In the rows, zero is written as 128.
The same turns and mirrors carry the whole set onto itself, and each row onto the other rows of its family. Which rows share a family with each named row? Give them in list order.
These 36 rows form 6 families of 6 rows each.
Kida: [153 145 135 130 136 119 155 111 114 118 106 129 122 132 114 102 175 131]
mer: [103 135 153 159 125 117 131 134 116 134 113 136 112 119 185 141 113 139]
Luk: [100 107 157 143 121 139  96 129 122 151 118 117 120 137 180 144 110 115]
rutuv: [106 108 165 136 112 141 100 130 126 147 112 115 114 144 176 129 105 113]
nunu: [ 95 108 154 140 114 150 102 117 117 157 116 115 119 142 170 133 108 114]
pipo: [103 142 151 145 135 109 117 136 123 125 109 139 111 112 184 144 122 145]
gad: [111 104 131 117 115 146  89 107 124 164 128 109 134 155 147 134 141  90]
Gudaz: [105 130 153 155 137 105 125 142 117 130 111 140 116 115 182 137 121 145]
vos: [144 137 116 122 111 133 131  95 138 138 125 112 133 145 115 121 176  92]
vid: [152 148 139 121 140 112 153 121 128 120 116 125 122 143 104 107 167 122]
peze: [106 111 120 118 107 147  97  97 126 166 131 111 135 147 139 126 146  91]
seli: [140 128 115 112 116 127 120  98 135 146 125 113 137 156 118 126 176  89]
nid: [160 143 141 119 130 119 147 119 123 109 108 125 117 146 114 105 172 126]
levet: [111 109 126 111 115 141  91 113 118 170 121 109 132 148 149 122 140  81]
Lum: [154 144 132 123 136 108 151 111 126 119 107 126 128 143 113 110 179 122]
kinik: [ 99 107 157 130 115 147  95 127 118 153 112 114 122 136 174 129 107 114]
beb: [105 138 157 148 123 112 127 139 124 127 108 134 114 116 186 140 111 140]
vud: [122 146 137 146 143 101 150 131 101 123 109 150 117 112 154 115 151 156]
foni: [130 141 143 141 150  93 149 132 111 116 103 146 122 119 145 112 155 154]
momop: [148 138 119 112 108 130 130 107 138 139 128 110 133 149 116 124 171  87]
venez: [140 135 114 113 116 121 127 110 137 150 130 112 134 150 117 121 169  79]
kel: [112 126 154 155 127 116 127 142 121 130 121 131 113 112 176 153 111 141]
rubuv: [120 150 136 132 141  94 147 134 107 119 110 151 121 113 152 116 149 158]
posi: [122 149 143 130 154  99 141 132 112 116 112 148 117 117 139 114 150 160]
Zozed: [147 134 115 113 109 120 136  96 141 143 109 108 133 150 121 128 172  93]
fon: [109 110 120 109 105 143  93 110 125 166 133 112 137 143 145 126 145  87]
til: [153 146 137 115 136 116 153 118 115 117 109 130 125 139 111 102 171 131]
Tafi: [103 116 158 134 120 143  93 126 120 149 103 113 115 135 182 138 110 109]
nuta: [105 101 125 108 109 141  87 113 123 166 133 117 132 149 144 116 144  96]
dodu: [108 103 156 128 120 151  96 119 112 154 118 116 118 141 167 148 110 121]
rugu: [151 132 134 125 136 107 157 118 120 123  95 122 127 132 112  99 167 131]
lela: [141 135 112 113 104 123 121 108 145 138 136 115 131 149 122 126 175  89]
surus: [107 139 148 148 121 100 126 139 123 128 115 143 111 119 190 139 120 138]
rimuf: [125 141 137 128 143  95 139 133  99 117 108 154 117 120 150 106 155 157]
Fozu: [114 110 116 105 110 140  96  95 121 169 123 114 135 150 145 140 149  97]
pevat: [122 132 133 143 144  91 148 141 109 125 112 145 123 103 145 116 145 155]

The rest of the family of Kida: mer, nunu, vos, peze, vud
The rest of the family of lela: rutuv, nid, nuta, surus, rimuf
The rest of the family of vid: pipo, levet, venez, posi, Tafi
The rest of the family of momop: kinik, beb, rubuv, fon, til

